(in the rows, 128 means zero)
One turn or mirror swaps these rows in pairs. Which row does each one swap with?
The rows were stretched afterwards, more along some directions than others.
z_596: [143 132 138 152  94 114 117 113 127 129 160 140 123 153 152 156 100]
z_400: [116 118 131  90 100 117 108 129 107 149 118  92  90 105 112 132 155]
z_84: [131 119 125 110 124 126 129 131 107 125 108  77 132 120  88 123 127]
z_922: [118 148 135 150  76 116 126  94 124 128 120 125 102 138 148 168 113]
z_542: [ 81 113 139 121 151 106 112  91 138 131 135 167 107  87 139 129 150]
z_993: [ 89 107 134 123 162 114 114  98 132 131 141 168 109  85 135 118 151]
z_613: [ 88 108 124  97 166 124 128 119 131 123 114 115 134  73  96 107 150]
z_357: [133 124 125 116  98 109 113 147 128 123 134 149 130 129 137 135 114]
z_76: [108 137 127 144 142 135 136  85 137 134 121 153 113 122 142 144 116]
z_333: [117 123 117 106 102 109 113 150 140 118 122 146 130 114 131 132 126]
z_777: [169 109 109  95 122 145 105 154  99 144 134 108 115 143 102 101 132]
z_404: [ 90 136 125  95  97 115 131 124 131 129  98 120 106  91 128 142 134]
z_516: [121 113 131  93 112 122 106 128 100 150 118  90  89 111 108 129 155]
z_800: [104 139 126 123 131 132 144 111 148 123 113 142 124 115 134 140 111]
z_738: [117 141 136 144  79 113 125  97 127 127 124 127  89 135 151 169 122]
z_521: [162 117 128 104 111 129 107 156 102 150 127  97 129 151 104 115 116]
z_907: [103 145 119 115 105 131 135 117 137 127 100 128 109 106 129 147 126]
z_359: [106 123 119 118 121 125 118 114 125 122 129 153  82 110 154 144 153]
z_744: [ 80 114 131 127 165 117 118  89 139 128 139 178 110  88 143 126 158]
z_209: [127 128 134 162 155 144 124  77 116 146 133 151 104 145 136 136 119]
z_249: [142 125 125 166 153 151 117  79 114 136 124 141 106 157 125 125 115]
z_584: [138 131 131 136  97 112 113 127 127 124 149 153 128 142 150 146 102]
z_163: [162 102 107  91 135 144 101 159 107 140 137 118 110 132 106 100 143]
z_416: [ 84 100 124 102 178 124 125 114 122 132 130 141 128  72 107 103 160]
z_668: [ 93 137 125  95  87 116 121 128 136 137 107 123 103  93 133 146 132]
z_701: [126 121 124 105 113 125 128 126 106 133 106  72 127 114  85 123 125]
z_3: [ 85 123 140 137 136 103 104  85 134 140 136 181 102 101 155 135 147]
z_641: [172 119 121 108 112 136 104 153 102 149 127 102 119 159 106 112 115]
z_327: [116 120 124 109 102 101 108 145 131 121 129 149 131 115 134 131 122]
z_789: [102 141 126 117 114 127 138 106 148 131 112 135 121 110 133 143 113]
z_928: [104 115 128  91 129 117 121 133 109 135 116  89 133  89  88 118 142]
z_439: [130 119 133 109 102 124 109 116  98 149 123  86  86 131 116 138 144]
z_131: [117 111 119 125 162 131 107 110  99 131  96 129 109 139 107 112 142]
z_199: [138 123 134 163 149 138 109  82  98 154 122 138  99 158 126 128 118]
z_501: [ 94 138 127 127 132 134 137 101 138 132 107 139 116 104 132 138 116]
z_696: [ 93 102 120  86 168 126 131 136 130 121 119 115 140  79  90 101 148]
z_790: [ 87 118 143 129 146 109 108  91 137 135 141 180 102  96 153 131 145]
z_579: [135 131 128 165 148 150 126  77 111 140 119 142 102 157 130 130 112]
z_919: [170 112 113  97 112 137 102 159 104 143 131 103 124 149 101 106 125]
z_17: [116 142 155 152  92  98 107  91 134 157 144 164 107 138 158 152 111]
z_505: [122 145 133 145  79 118 128  99 118 127 112 110 103 141 137 165 111]
z_456: [152 125 141 139  99 124 107 105 102 152 155 101  97 153 131 150 115]
z_724: [136 104 114  90 141 137 106 149 114 138 134 130  92 120 126 115 156]
z_410: [130 131 129 158 148 143 120  78 117 140 124 144 100 150 138 135 110]
z_920: [134 126 125 123  99 109 115 134 129 119 140 151 127 129 141 140 110]
z_194: [ 97 101 118  91 169 129 137 134 118 121 109 110 142  82  84  98 148]

z_505 pairs with z_400
z_17 pairs with z_131
z_404 pairs with z_701

